(170): [-15  19 -14  16  -8   9   7  10 -27  17 -45  36 -14  -6  29 -18 -37 -17
 -35 -19 -17 -36  -5   1 -53 -45   2  -6 -15  21 -30  25  27  16  -5  -1]
(163): [-11  30  13 -15  -9  27  37  14 -10  34 -35  78 -24 -27  81  -1 -63  -6
 -17 -21 -76 -46 -21 -19 -35  -6 -27  -4  -6  15 -31  13   3 -18 -14  -4]
(28): [-13 -17 -16 -20   4  25  35  11 -11  18 -17  66 -10 -13  35 -27 -30 -19
 -17 -19 -29 -41 -12   4 -26   0 -16 -25   3  19   1   0 -24  14 -35   6]
(58): [-18 -34 -38  -2   8   8 -22   5 -16   4 -12  23   6   5 -22 -34 -22 -24
 -20 -13  27 -23   5  20 -26 -22   8 -24  -5  16  11  -1 -13  38 -22  12]
(134): [  0  37  32  -9 -22  38  23  34  17  28 -17 -32 -23 -20  69   8 -60  -6
 -32 -14 -78 -26 -19 -14 -26  -6 -13 -17  -7  31 -40   4  25 -31  15 -10]
(96): [-28 -11 -47   6   2   9  -5   6 -35  23 -30  20   3  13 -23 -26   0 -24
 -28 -18  22 -31  13  11 -41 -44  12  -5 -23  10  -8 -11   8  38  -7  26]
(44): [-19   9  -9   3  -4   7  18   3 -19  18 -39  46  -9 -19  31 -11 -35 -12
 -21 -20 -22 -34  -8   0 -40 -24  -4  -6 -13  17 -23  25  15   8  -3  -5]
(45): [-22 -13 -48  -8   1  30  -3  21 -29  33 -14  27  -2  28 -17 -32   2 -27
 -32 -15   7 -33  14   6 -32 -37   6 -13 -17   9   1 -42  -8  36 -22  43]
len: [-18 -34 -38  -2   8   8 -22   5 -16   4 -12  23   6   5 -22 -34 -22 -24
 -20 -13] -> 20
len: [-28 -11 -47   6   2   9  -5   6 -35  23 -30  20   3  13 -23 -26   0 -24
 -28 -18  22 -31  13  11 -41 -44  12  -5 -23] -> 29
which: [-15  19 -14  16  -8   9   7  10 -27  17 -45  36 -14  -6  29 -18 -37 -17
 -35 -19 -17 -36  -5   1 -53 -45   2  -6 -15  21 -30  25  27  16  -5  -1] -> (170)
which: [-13 -17 -16 -20   4  25  35  11 -11  18 -17  66 -10 -13  35 -27 -30 -19
 -17 -19 -29 -41 -12   4 -26   0 -16 -25   3  19   1   0 -24  14 -35   6] -> (28)

(106): [ 84  23 -31 -15]
(94): [-11  13  30 -23]
(162): [ 28 -20 -16  23]
(119): [ -6  42 -32   7]
(131): [-45  30  20  26]
(98): [-45  20  30 -23]
(16): [ 50 -27 -16  54]
which: [-45  20  30 -23] -> (98)
len: [-45  30  20] -> 3
which: [-45  20  30] -> (98)
which: [-45  30  20  26] -> (131)
which: [ 50 -27] -> (16)
which: [20 30] -> (98)

(2): [ -2  74   2  -1  39  -1 -33  74   7   5  -1   1  -1  -4]
(93): [ 12 -46  -7   9  28   8  -6  -9   4  80  -1   8   0 -46]
(117): [-14 -25   3  -1  46  -1  -7 -15  -4 -24   0   0   1 -19]
(82): [ 10 -44  -6   6  49   8  -6  -9   3  60  -1   9  -1 -34]
(75): [ 12 -46  -7   9  28   8  -6  -9   4   8  -1   8   0   8]
which: [ 12 -46  -7   9  28   8  -6  -9   4  80  -1   8   0 -46] -> (93)
again (75):  -> [8]
which: [ -2  74   2  -1  39  -1 -33  74   7   5  -1   1  -1  -4] -> (2)

(74): [-29  17  -8 -12 -12  -9  -8  28 -23  10 -17   3  23   7 -29  29 -36 -19
 -34  29 -42 -25 -16 -13 -22  -1  -2  23  50  16  27   6 -31  24  45  14
  12  61 -17 -17 -63  35  20 -20 -33  15 -25 -20   2  45 -15 -15  13  21
  14  44 -26  -6   8  11 -28 -21   2 -56]
(20): [  9 -21   0  24 -19 -49 -14 -46  17  52   5  22   6  -6  -4 -46  -5  -3
  27   5  42  27 -30  26  -9 -23 -27  12 -28 -26  30  -6  21  14  40  24
  -9 -69 -35  37  31  13  -2  35  -4  28  14  -2  23 -37  -1  33 -19 -18
  21 -12  12  23  -3  -6  -9  34  15  44]
(29): [-31 -15   8  -1 -16 -10   9   0 -12  62  -3  19  36   1 -12 -21   9 -15
   2  15  47 -10 -22   0 -14  -8 -47  10 -23 -15  31   6 -12  15  48   8
  -1 -71  -4  18  28   1  13  28  -1  73   7 -33  13 -30   1  23  15  -6
  18  18  -5  55  -3  -6 -24  35  15  -4]
which: [-29  17  -8 -12 -12  -9  -8  28 -23  10 -17   3  23   7 -29  29 -36 -19
 -34  29 -42 -25 -16 -13 -22  -1  -2  23  50  16  27   6 -31  24  45  14
  12  61 -17 -17 -63  35  20 -20 -33  15 -25 -20   2  45 -15 -15  13  21
  14  44 -26  -6   8  11 -28 -21   2 -56] -> (74)
which: [ 13 -30   1  23  15  -6  18  18] -> (29)
which: [-31 -15   8  -1 -16 -10   9   0 -12  62  -3  19  36   1 -12 -21   9 -15
   2  15  47 -10 -22   0 -14  -8 -47  10 -23 -15  31   6 -12  15  48   8
  -1 -71  -4  18  28   1  13  28  -1  73   7 -33  13 -30   1  23  15  -6
  18  18  -5  55  -3  -6 -24  35  15  -4] -> (29)

(7): [  7  24  15   7   4  27  34   4   3  13   8 -21 -22   6 -18   8  16 -13]
(42): [  1  15 -12  10  60  -3  28  -9 -19   4  27   4   5  32  41   5 -30 -14]
(146): [  7  13  18  -7 -16   1  39  -5   3  21  15 -23  11  23   2   2  19 -15]
(161): [ 23  32 -18  -4   4 -48  31   0   3  12  11  -4  61  32   2  -2 -32 -23]
(108): [  7 -18  18  -7 -16   1  39  -5   3   6 -21  13   8 -22   2   2 -12 -15]
(105): [ 69  46 -35   0   5 -42  41  20  -8  48  19 -17  62  21   0   1 -21 -53]
(11): [-10 -39  13 -35 -61  17  -5  -5   7  11 -58  -3  12 -28   2 -26  40   8]
which: [  7  13  18  -7 -16   1  39  -5   3  21  15 -23  11  23   2   2  19 -15] -> (146)
which: [ 13   8 -21 -22   6] -> (7)
len: [  1  15 -12] -> 3
again (105):  -> [0]

(51): [-89 -24  25  -4  35 -69]
(86): [ 14  14 -27  14  14  14]
(118): [-89 -24  25  27  10  13]
again (86):  -> [14]
which: [-89 -24  25  -4  35 -69] -> (51)
len: [-89 -24] -> 2
which: [ 14  14 -27  14  14  14] -> (86)

(76): [-17  24  67 -64 -17]
(88): [-49 -49  15 -49  31]
(81): [-29 -50  87 -47 -43]
(89): [ 6 29 -1 35 26]
again (88):  -> [-49]
again (76):  -> [-17]

(70): [-21   6  23  48 -54]
(127): [-21 -19  37  66 -72]
(68): [-19 -21   7  61 -73]
(41): [-19 -21  37  66 -53]
(120): [-18 -25  23 -18 -69]
which: [-18 -25  23 -18] -> (120)
len: [-21 -19  37] -> 3
len: [-21   6  23] -> 3
which: [-21   7] -> (68)
which: [-19 -21  37  66 -53] -> (41)
which: [-19 -21  37  66] -> (41)
again (120):  -> [-18]

(43): [ 25 -29  25  25 -26 -20  -7  -2 -19  14  26 -34]
(158): [ 29  -1  42  42 -15  24 -11  46   7 -32  40 -35]
(33): [ -4   4   5   5   4 -18  18  30   3  14  -3  -5]
(35): [  9   7  53  53  15   7  36  40   7 -16   7  -2]
(99): [-11 -28   9 -32  40 -35 -13  35 -28 -28  35 -28]
(136): [ 29  -1  42  42 -15  24 -11  46 -30 -32  40 -35]
again (136):  -> [42]
len: [-11 -28   9 -32  40] -> 5
which: [-11  46   7 -32  40 -35] -> (158)
len: [-4] -> 1
len: [-11 -28   9 -32  40 -35 -13  35 -28 -28  35 -28] -> 12
which: [ -4   4   5   5   4 -18  18  30   3  14  -3  -5] -> (33)
len: [29 -1 42] -> 3

(9): [ -9 -25 -39  25 -15 -47 -13  -6  -5  13   7 -12  25  27   1 -39 -33]
(13): [-13   8  31 -57  -9  46  -1 -18 -23 -36 -32   1 -55 -64 -28  28  20]
(24): [-11   9  31 -58  -5  46  -3 -18 -19 -36 -30  -1 -58 -67 -25  30  24]
(73): [  9 -20 -32   0  13 -23 -22  13  17   5  12 -22 -23 -27  12 -17  11]
(151): [-20 -34 -13  16 -48   8  16 -19 -48  16   8  44  31 -11 -27 -34 -35]
(132): [-28   5  22  -7 -38  14  16   7 -41 -12 -26  22  23  22 -32   0 -34]
(109): [-28   5  21  -8 -37  13  15   6 -41 -13 -26  20  21  20 -31   0 -33]
which: [-23 -27  12 -17  11] -> (73)
len: [-28   5  22  -7 -38  14  16   7 -41 -12 -26  22  23  22] -> 14
again (132):  -> [22]
which: [-28   5  22  -7 -38  14  16   7 -41 -12 -26  22  23  22 -32   0 -34] -> (132)
which: [ -9  46  -1 -18 -23 -36 -32] -> (13)

(92): [-6 -3 15  8]
(47): [52 47 52 52]
(141): [-88  -2  20  -3]
(46): [-17  14  30  79]
(133): [-2 -3  0 -3]
(57): [-22 -88  -2  23]
(79): [ -6  -3  -3 -13]
(52): [-17  13  31  78]
len: [-17  13] -> 2
again (133):  -> [-3]
which: [-88  -2  23] -> (57)
again (79):  -> [-3]
again (47):  -> [52]
len: [-17] -> 1

(40): [ 11   3 -25  10  48   7 -14   2]
(193): [-10  -2  22  -5 -42  -7   7   2]
(139): [  4 -15  31 -21 -15  -5  21 -11]
(181): [-16   0 -27  30  26  -7 -24  21]
(60): [  9 -16  11  -3 -62 -20   6  -1]
(3): [ -1  18 -46  11  -5   1 -17  -1]
(166): [  5  -1  29 -30 -59  -3  27 -20]
(50): [-21 -15  -5  19 -11 -10   5  -3]
(149): [-18 -12  23  -3 -48 -26   5   2]
(31): [-16   9   6  -3 -71 -14   0  -1]
len: [ -1  18 -46  11  -5   1 -17  -1] -> 8
which: [ 19 -11 -10] -> (50)
len: [-18 -12  23  -3 -48 -26   5] -> 7
which: [-15  31 -21 -15  -5  21] -> (139)
which: [-21 -15  -5  21 -11] -> (139)
which: [-16   9] -> (31)
len: [-1] -> 1

(6): [-64  62  44 -31  37 -12 -21  40 -46]
(217): [-9  2  1 -4  0  3  4  0 -4]
(130): [-35  19  12 -14   7  10  13  12 -20]
(179): [-55  45  33 -23  25   1  -3  31 -36]
(15): [-37  22  15 -16   9  10  13  15 -22]
(147): [-3  0  0 -1  0  1  1  0 -1]
(83): [ 4 -1  0  2  0 -1 -2  0  2]
(103): [11 -2 -1  4  0 -2 -5  1  5]
(191): [21 -4 -4  7  2 -5 -8  2  7]
(168): [ 52 -15 -14  11  14 -18  -1   5  13]
(216): [-46  33  24 -19  16   8   7  23 -28]
(55): [30 -6 -7 10  4 -7 -8  3  9]
len: [ 4 -1  0  2  0 -1 -2  0  2] -> 9
len: [-3  0  0] -> 3
len: [-35  19  12 -14   7  10  13] -> 7

(144): [-10  12  24 -12 -12   1  -1  -4  -5   4 -24 -24  12  32  20  -5 -19  12
 -13   7  15 -16]
(14): [ 15  16  18 -19 -11  -6  -6   2  36  -2 -39 -23  31  47  45  11 -30  17
 -26  11  16  11]
(95): [ 43  14   9 -13   1  -4   0  14  71  -9 -58 -25  50  50  74  30 -26  15
 -23  20  12  32]
(54): [ -7  13  20 -15 -15  -3  -4  -5   3   4 -22 -22  13  33  21  -4 -23  13
 -19   7  16 -11]
(25): [ -7  13  20 -15 -15  26  -4  -5   3   4 -22 -22  13  33  21  -4 -23  13
 -19   7  16 -11]
which: [ 50  74  30 -26  15 -23] -> (95)
len: [ -7  13  20 -15 -15  26  -4  -5   3   4 -22 -22  13  33  21  -4 -23  13] -> 18
which: [ 15  16  18 -19 -11  -6  -6   2  36  -2 -39 -23  31  47  45  11 -30  17
 -26  11  16  11] -> (14)
which: [ -7  13  20 -15 -15  26  -4  -5   3   4 -22 -22  13  33  21  -4 -23  13
 -19   7  16 -11] -> (25)

(69): [ 16 -18 -24 -30  20  19  31 -26  -6]
(48): [ 12 -13 -26 -23  17  24   9 -25 -16]
(128): [  6 -29 -29 -33  28  24  17 -27  -7]
(111): [-12  33  25 -19  -6 -26  33  33  33]
(135): [ 12 -16 -24 -28  19  24  18 -23 -12]
(113): [-28   6  28 -27  -1 -33  61  26  43]
(145): [  3 -29 -29 -31  28  22  11 -27  -5]
which: [-33  28  24  17] -> (128)
again (111):  -> [33]

(152): [-34 -24  -6  -3  -5 -12 -26  10  -5   9 -10 -12  -2  -3 -12  18  -7   5
  35  11 -30   8  -2 -10   6  -8  15  52   4  17  21  -7  18   9  19   2
  -9   2  36  -8  -9 -20 -14  -9   5   5]
(150): [-40 -32  -6  -2  11 -26 -23  -8 -17   0  -8 -26  13   0 -20   5 -14  12
   6  26 -26  -6 -14 -23 -30   2 -36  -1  20  15   4 -13   7 -33   9 -14
 -23 -11  15 -41 -48 -40 -46  13   9 -26]
(5): [ 29  23  14   6 -12   5  20   9   6  14  11  20 -14 -20  31   5   9  -6
 -27 -46  25   2  19   5  16   0  -7 -41 -22  -5 -40  17 -45  12 -36   2
  32  13 -13  23  21  25  55 -20  -6   7]
(138): [ 33  21   3   3  20  23  20   4  18  -8   4  16  12   5  10 -12   4   1
 -27   5  36 -14  15  10 -17  16 -29 -42   6  -7 -17  12  -6 -21 -12   8
  13   9 -10  -3  -1  26  14  30   0 -19]
(164): [ 25  35  -8 -10  11  67   6  58  32   6  -8  30  -1   2  17  11  -4  -1
  15  -3  30  -6  33  30  28   7  45  42  -8  -2  20  32  29  37  14  56
  30  47  37  39  53  49  63  17   6  16]
(56): [-22   1  -2  -3  -1  27 -11  21   0   5  -3  -2  -1   7 -21  18  -9  11
  15  16 -39   3 -22 -22 -12  -9  14  26   9   8  24  -5  15  -8  18  35
 -24   7  24 -25 -29  -6 -25  -4  18   3]
(169): [-26   4  -4 -12  -8  11  -8  32 -22  14  -2  -9  -8 -10   9  12 -13   4
  -5 -15  -6   3  -8   1  18  -4  23   0  -8  -5   4  14  -3  23   1  21
   4  23  -1  16  16 -16  27 -16   8  12]
(23): [ 44  21   4   8   1  13  19  -2  30   0   5  28  -5 -10  18  -4  10  -8
 -18 -24   4  -8  28   4  -5   4 -24 -30 -12  -1 -33   9 -29 -10 -30   1
  26   4   3   5   6  41  33   4  -8 -10]
which: [-26   4  -4 -12  -8  11  -8  32 -22  14  -2  -9  -8 -10   9  12 -13   4
  -5 -15  -6   3  -8   1  18  -4  23   0  -8  -5   4  14  -3  23   1  21
   4  23  -1  16  16 -16  27 -16   8  12] -> (169)
len: [-22   1  -2  -3  -1  27 -11  21   0   5  -3  -2] -> 12

(176): [-21  19  -6  27  19  12  26  33  -4]
(187): [-43  -2 -41   7   1  15   7  51  13]
(36): [-26  32  12  31  21  12 -30  30  46]
(160): [ -1  75 -48  35  47  -1  -1  36  24]
(30): [-23  27 -18  -5  21 -10 -47   1   1]
(19): [ 27  20  21 -44 -26 -12 -12 -12 -43]
(91): [ 26   7  28 -47 -47 -24 -13  -3 -31]
(8): [22  8 41 -6  4 10 17 -2 -4]
(112): [ 22   2  40   8   4  38  19 -16  -7]
(71): [  0  45   2  50  72  13 -15  -2  27]
(156): [-31  28   9  21  30   9  19  41  -9]
again (19):  -> [-12]
which: [ 27  20  21 -44 -26 -12 -12] -> (19)
again (91):  -> [-47]
len: [ 0 45  2] -> 3
len: [-26  32  12  31] -> 4

(67): [ 39  66  56 -34  39 -30 -86]
(34): [ 39  66  56 -34  56 -30  22]
(125): [ 17  61  17 -11  17 -67 -40]
len: [ 39  66  56 -34] -> 4
again (125):  -> [17]
len: [17 61 17] -> 3
again (67):  -> [39]
len: [ 39  66  56 -34  56 -30  22] -> 7
len: [ 17  61  17 -11] -> 4
len: [ 39  66  56 -34  39] -> 5

